128 stands for zero in the data rows.
Some points, one per row:
[116  66 113 123 100 160 181 162 124 127 136 128 162 103 116 118 115 136
 130 166 141  96 108 161]
[162 134 146 123 119 118 140  92 157 113  57 144 147 178 151 106 166 149
 149 112 143 150 133 141]
[113 109 136 135  87 139 124 166 158  69 110 138 115 119 140  78 154 146
 121 151 113 119 125 169]
[138 119 127 101 126 185 138  92  55 109  68 110 104 123 130 131 165 117
 133  98  67  88  82 139]
[ 69  80 122 149 129 119  87 130 106 112  63 110  87 119 185 114 134  75
 145  41 142 164 137 112]
[142  82 121 115  92 124 101  86 144 123  79 110 165 102 104  94  70 127
  64 121  85 135  77 123]
[170 154 125 158 144  88 184 132 132  96 187  97 163 144  96 103  99 123
 104 157 190 101 163  79]
[104 136 131 133 108 141  83  73 142 112 112  82 102 109 147 149  96 119
  92 115 124 146  94  95]
[132  99 113 123 140 152 169 167 147  92 150 143 136 166 140 106 167 139
 127 114 126  99 214 120]
[136 136 128 121 100 123 123 156 152 134 168  81 138 181  69 120 104  88
 147 125 134 166  83  91]
[120  81 115  65 108  70 114  94 100  99 129 142 119 102 124  99  96  70
 120 137 141 137  98 136]
[136 196 172 184 131 142 110 163 159 120 167 193 126 108 145 169 119 144
 171  95 106 101 110 116]
[168 125  86 129 103 130 159 120 133  91 123 143 107 139 108 137 146 103
 122 100 124 128 199 152]
[120 100 167 136 167 107 123 194 113 178  94  66  93 141 134 127 174 154
 112 108  89 145 156 172]
[142 145 131  73 121  89  94  89  79 108 137 119 125 147  91 123 129 104
  79 120 115 126  56 133]
[120 135 113  58 140 134 133 147 105 114 103 124 127 173  83  96  86 148
 147 168 119 125  89 164]
[128 102 134 186 106 140 130 160 103 133 107 137 151 135 110 160 151 102
  92 129 102 143 125 121]
[137  98 133  91 111 137 100  92 116 119  95 103 109 126 141 132  84  90
 106 129 129 121 126 145]
[108  97  86 137 146 101 142  95 121  86 131  84 156 128 107 117  98 156
  87 140 115 101  92 144]
[122  97 113 111 133 144 113 104  99 108 108  94 106 143 137 124 153 135
 122  81  95 100 139 119]
[113 135 134 130 146 101 142 126 111 128 141 120  97 152 108 119  91 153
  92 133 147  94 116 129]
[104 153 126 135 138 145 116 130 140 124 140 179 135 158 153 134 134 165
 110 150 142 157 129 122]
[209  95 157 164 242 136 130 160 129 136 171 214 165 195 149 174 133 152
 149  87 201 154 201 112]
[112 160  71  66 142 118  67  91 155 106 173 163  98 130 107 133 145 152
 127 153 169 122 140 108]
[105 121 150 138 148  95 147 158  84 109 154 149 130 178 100 142 141 179
  77 200 106 137 106 145]
[153 115 170 104  88 108 125 172 141  85  87 184 132 112 186 101 176 161
  99 117 149 122 166 149]
[129  92 160 107 154 117 200 168 169 119 221 129  80  98 148 147 132 117
 133 171 136 113 124 115]
[101 161 141 139  82 122 125 166 124 136 156 130 108 137 145 115 149 105
 142  65  72 175 140 125]
[135 184 184 174 133 158  97 153 152 179 160 206  97 111 140 167 140 152
 148 154 111 117 109 190]
[107 155  91 106 100  96 168  81 146 110  86 152 119 129 127 100  63 139
 113 102  92 137  97 170]
[104 160  92  58 127 104 140 110 114 135  98 158 161 104 101 106 119 104
 158 150 101 102 103 116]
[140 149 131  81 152 104  87  76 114  94 111  79 105 172 106 115 104 105
 134 112  85 120  76 121]
[158 176 110  62  99 129  95 123 132 120 100 136 123 114  57  90 108 108
  75 110 137  92 142 154]
[138 113 128 101 141 104  90  94 127 114  96 111 138 108 126 148 144 122
 127 101  61  99 109 120]
Here are 10 more points, each followed by its number:
[157 181 118 189 169 121 137 116  77 180 119 132 120 114 128  99 105 124
  90 148 147 133 164 138] 0
[120 151 191 119 142 178  79 161  93 110 155 134 137 122 127 175 146 151
 135  77 123 112 127 120] 1
[133 137 167 111 101 155  75 124 176 102 131 101 161 139  97 143 136 128
 142  89 143 122 103 112] 2
[ 31 165 144 139 118  74 126 107 112 126 147 133 117 102 127 119  86 128
 113 129 119 113  93 112] 3
[160  84 131 121  53 117 169 111 151 120 166 175 154 139 171 123 120 151
 148 126 122 115 128 117] 4
[129  98  99 105 162 127 157 134 144  82 130 133 149 124 158 120 119 159
 101 167 168 121  88 161] 5
[127 143 115  80  93 156 108 109 113 124  85 109 127 103  97 103  91  99
 122 142 131  60 103 117] 6
[152 126 134 157 129 171  88 133 115 145 114 168 168 144 148 182 123 185
 137 102 181 147 158 106] 7
[249 255 176 191 225 239 220 187 253 178 255 129 255 155 215 204 122 215
 204 239 165 255 206 114] 8
[103 117  42 126 120 141  98 118 122 114 101 131 103  97 132 125  81  78
  83 113 112 102 117 101] 9
Which three of these numbered points are nearest to each point below, ignoring the 2 directions in which the first points spread most? Their numbers follow each, nearest first.
[159 136 150 125 127 148 105 128 131 137 127 171 131  83  79 167 130  77
 136 175 144 119 136  93] > 6 9 2
[103 135  99  92 190  94 185 119 111 101 179 151 114 120 150 132 107  98
 116 102 216  88 174 111] > 9 5 6
[105 109 103 126 124 113 121 110 118 111 124 121  97 129 102 125  97 106
 110 138 122 171 123 147] > 9 5 3
[162 110 152 109 148 162  75  98  81 138  98 168 217 146  67 207  76 121
 128 152 129 126 146 113] > 7 1 6
[ 93 127 117 171 144 149 110 102 117 136 148 138 142 115 162 133  73 115
  94 135 157 126 100 129] > 9 3 7
[132 131 106  96 116 110 161 181  69  75 158  83 144 162  67 124 120 144
  92 121 115 140  99  94] > 1 2 6
[104 107 151  82  97 138 122 137 135  80 164 101  95  70 100 156 112 128
 111 144 129 118  96 104] > 1 6 2
[143  64 138 167  89 139 120 142 129 194 106 176  73 159 104 160 154 125
 101  93 116 146 167 120] > 9 6 7
[113 126 108 177 129 132 122 159 129 142 130 107 103 124 136 118 157 157
  87 123  87 149 164 126] > 9 0 3
[ 59 144 149 120 122 152 156 134 126 136 166 141 107 115 142 106  74 133
 135 160 145 127  69 129] > 3 6 5
[146 188 115 144 188 112 129  92 108 152 147  98 141 150 148 145  85 134
  84 140 104 129 166 179] > 0 9 7
[135 135  77 103 181 104 174 134 109 101 120 111 160 132 145 113 107 143
 104 146 174 121 123 132] > 5 9 6
[ 58 162 116 123  75 119 143 132 106  75 135  97 113  87 103 100 103 101
  90 104 112  99 106 110] > 3 6 9
[131 147  99 110 135  88  99  62 116 186  97  80 134 128 140  88 139  93
  93 172 123 130  70 127] > 0 6 5
[145 140 138 125 109 160 107 131 190 113 130 110 202 137 128 109 153  97
 177 146  74 121 110 156] > 2 6 4
[140  92 110 130 210 131 154 148 146  82  79 151 162  83 161  80 137 139
 119 111 147 144 181 158] > 5 9 6
[168 119 153 139 168 130 148 133 166  97 190 106 162 160 148 169  77 136
 132  69 177 114 156 111] > 2 7 1
[103 121 117 126 110 165  88 100  93 138  85 133 168 121 119 129 123  98
 118 115 149 121 108 103] > 7 6 9
[118  98 125  81 114 131 107  66 150  82 112  98 138 105 108 180 141  90
 120  80  99 141  78 102] > 2 1 7
[119 144 100 106 126 121 103 123 144  95 109 114 120 131 174 103 165 118
  87  91 126 192  82 141] > 5 2 9
[246 255 200 226 213 179 180 144 201 221 236 170 224 146 233 231 148 222
 184 197 107 255 221 128] > 8 0 7
[114 108 166 153 121 155 124  92 106 109 139 121 111 144 136 142 157 172
 200 140 176 155 160 106] > 7 2 6
[120 140 154 182 156  81 163 180 152  88 172 147 165 197 216 114 171 194
 144 152 149 153 136 145] > 5 3 4
[142 119 105 137 118 103 105  79 135 128 120 143 116 109 121 129  48 118
 129 131 122 123 116 146] > 9 6 7
[187 127 132 122 123 151 118 143 139  98  97 166 140 141 105  99 165 163
 130 102 137  88 217 135] > 6 7 2
[113 144 173 141  88 113 117 125 102 111  55 136 107 100 107  86  93  98
 148 134 110  96 109 117] > 6 3 0
[142 109  95 144 103 111  50 139 120 150 123 144  83  92 117 136 179 122
 111  92 128 118 155 144] > 9 6 7
[107 162 139 124 151  99 143  70 117 160  79 116 151 108 105 127 104 103
  92 123 153 143 148 142] > 0 6 3
[129 159 132 123  98 173  74 138 166  75 158 135 129 140 118  55 139 155
 115 124 140 124  92 131] > 2 6 1
[137 139 178 115 179 150 189 181 105 107 228 135 114 136 116 142 166 172
 141 188 138 169 150 130] > 1 5 6
[174 197 192 249 216 206 143 207 124 198 209 209 142  93 185 158 164 185
 160 176 153 159 217  87] > 0 6 7
[ 95 127 154 138 114 116 114 123 140 106 173 145 110 129  81 118  97 112
  95 190 128 179  88  71] > 3 2 9
[140  88  65 144 157  80 113 139 170 123  85 128 126 100 145 143 136 110
 111  77 161 110  87 111] > 9 5 6
[ 65 140 121 131 160  82 146  29 155 144 124 124 184 140 106 142  95 126
 109 106 123 122 130  97] > 3 7 2
Here are 10 other points, each followed by its number:
[113 144 140 156 111 137 106 145 137 117  84 134 132 166 119  96 169 151
  80 120 122  70 169 108] 0
[152 147 110 103 149  97 138  79 114 141 116  45 122 106 127 122 119 146
 125  86 155 108  96 140] 1
[ 93  95 105 159  99 140  99 143 100 108 113 108  96 137 145 152 174  90
 122  49 115 108 112 103] 2
[109 177 160 128 129 108 103  94 136 126 166 119 177 134 109  93  88 108
 128 143 123 150 117 154] 3
[124 113 125 152 221 150 129 104 162  89 151 142 152 156 164 165 132 148
 109 125 175 118 150  72] 4
[122 147  71 109  66  92 113 114 113 136  50 124 119 109 147 117 109 110
 111 120 136 142 115 104] 5
[119 162 117 115 132 108 176 100  79 135  96 117 108 149 121 112  82 135
 105 170 137 115  62 110] 6
[142 109 137 114 129  94 109  83  87  85  94 135  76 123 113 181 116  69
 156  64 144 127 130 106] 7
[ 97 137 108 102 114 119  76 113 129 128  83 119 129 139 117 129 112 125
  97 123 127 142 120 113] 8
[156 175 159  86 177 118 143 142 130 102 211  98 135 128 152 126  71 152
 123 102 175 122 134 127] 9
The same question for these:
[116  95 140 119 110  74 117  49  78  78 109 105 118 124 101 148 126 131
 165 103 140 136  68 120] > 7 2 1
[110  98 102 138 140 127 126 136 119 152 106 125 152 154 126 135 147 138
  95 137 135 154 206 167] > 8 5 0
[125 199 124 152  88 106 120 119  77 105 145 159 104 154  99 128  55 150
 134 164 109 111  28 122] > 6 8 3
[183 122 143  51 184 123 110  72 179 149 210 140 148 185 146 143 107 175
 152  88 200 154 131  95] > 9 1 4
[136 111 166 131 178 206  97  99 174 145  93 126 182 119 152 147 128 142
 145 111 120 116 145  73] > 4 8 3
[158 128 166 138 125 108 133  93  93 124  80 105 113 152 153 106  89 124
 133  94 122 111  83 102] > 6 1 9
[108 121 108 141 153  85 125 132  93  91 154 123 114 118  91  86 121 113
 132 131 140  94  83 138] > 2 8 6
[106 124 155 131 103 124 103 104  75 150  64 145  90 108 123 107 106 118
 121 129 122 139  83 105] > 6 8 5
[ 97 147 138 108 106 122  89 174 159 119 105 109 122 159 111  92 183  96
  64  99  76  85 146 122] > 0 8 2
[ 99 144 104 205 126 105 125 122 112 173  97 132  93 126 163 138 174 135
 118 101 140 110 102 163] > 6 5 1
[203 138 164 152 187 220 192 203 205 191 244  82 144 138 158 154 106 116
 131 208 107 155 146 103] > 9 3 1
[ 94 159 138 134 114 106 144 171  83 134 163 151 127 185 129 123  90 118
 137 165 144 136 111 145] > 6 8 3
[117  99 100  86 168 133 153 139 148 134 122 130 127 194 115 169 149 127
 138 155 152 152 188 147] > 8 5 4
[138 150 203 173  91 197 145  97 182 114 235 218 136 105 169 129  95 150
 117 157 113 112 128 145] > 3 8 9
[169  76 111  92 109 160 169  95 117  92 112 162 122 131 111 157 137 116
 134 137 108  95 150 131] > 7 2 8
[125 123 129  93 133 135 107  50  94  98  98 101 130 103 186 117  88 100
 114  90 125 103 110  89] > 4 9 1
[119 111  73 131  80 124 144 145 130 152  49 150 108  86 113 143 118  77
 132 138 110 104 119 120] > 5 8 6
[150 115 163 180 123 133 113 169 148 147 122 100 107 147  91 137 162 138
 135 121  99  84 171 160] > 0 8 2
[ 80 118 107 103 113  90 138  50  88 140  91 131 118 105 133 139  74 117
 114 108 143 143  53  95] > 6 5 8
[156 155 112 143 132 106 134 129  92 162  78 141 172 104 165 142 116 124
 121 166  95 142  92 172] > 6 5 8
[104 144 133  99 112 108  91 123 112 113  93 102 102 145 124 147  83 110
 105 142 126 100 112 111] > 8 6 5
[124 144 149  88 136 109 123 130 147 137  86 168 104 146 111  84 201 114
  96  96 123 105 146 127] > 0 8 5
[133 178 134 116 160  81 190 175  97 120 163  87 185 114 164 140  98 141
 119 143 172 105 168 103] > 9 1 5
[153 158  76  80  98 108 133 148 105 112 148 140 168 113 186 121 119 144
 136 124 130 160 110  94] > 5 8 9
[127 103 145 124 187 193 150 110 175 102 119 171 102  96 131 146 105 161
 170  94 114 103 166 136] > 4 8 9
[144 117 137 107  82  59 101  54 125 106 144 145 130 115  74 118 137 102
 149  76 130 144  67 150] > 7 3 2
[142 111 150 114 147 160 119 100 178 115 145 118 117 125 151 142 135 134
 116  93 172 162 144 101] > 4 8 9
[116 140 149  97 180 166  44 167 146 143 120 144 160 157 126 164 131 164
 152  89 119 101 141 138] > 8 3 9
[176  92 112 180 121 131 137 136 181 158 111  95 103 140 150 110 162 152
 152  88 132 104 139 144] > 1 2 8
[189  76 130 167 142 124 120 128 145 122  45  82 118 122 152 105 161 140
 105  80 115 135 132  98] > 1 8 4
[255 255 255 225 255 255 216 192 255 255 255 139 233 225 252 171 130 190
 219 222  60 255 218 146] > 3 9 6
[112 159 116 158 137  84 119  54 114 151  92 149 110 175  93 132  75 142
 108 119 121  99  80 130] > 6 8 5
[255 255 247 185 241 255 248 219 255 255 255 140 242 145 187 157 139 206
 216 255 141 255 231 208] > 3 1 9
[ 82 158 114 135 118 120 151  88 139  95 115  87 151 151 157 139 146 173
 140  95 149 139 114 137] > 1 8 6
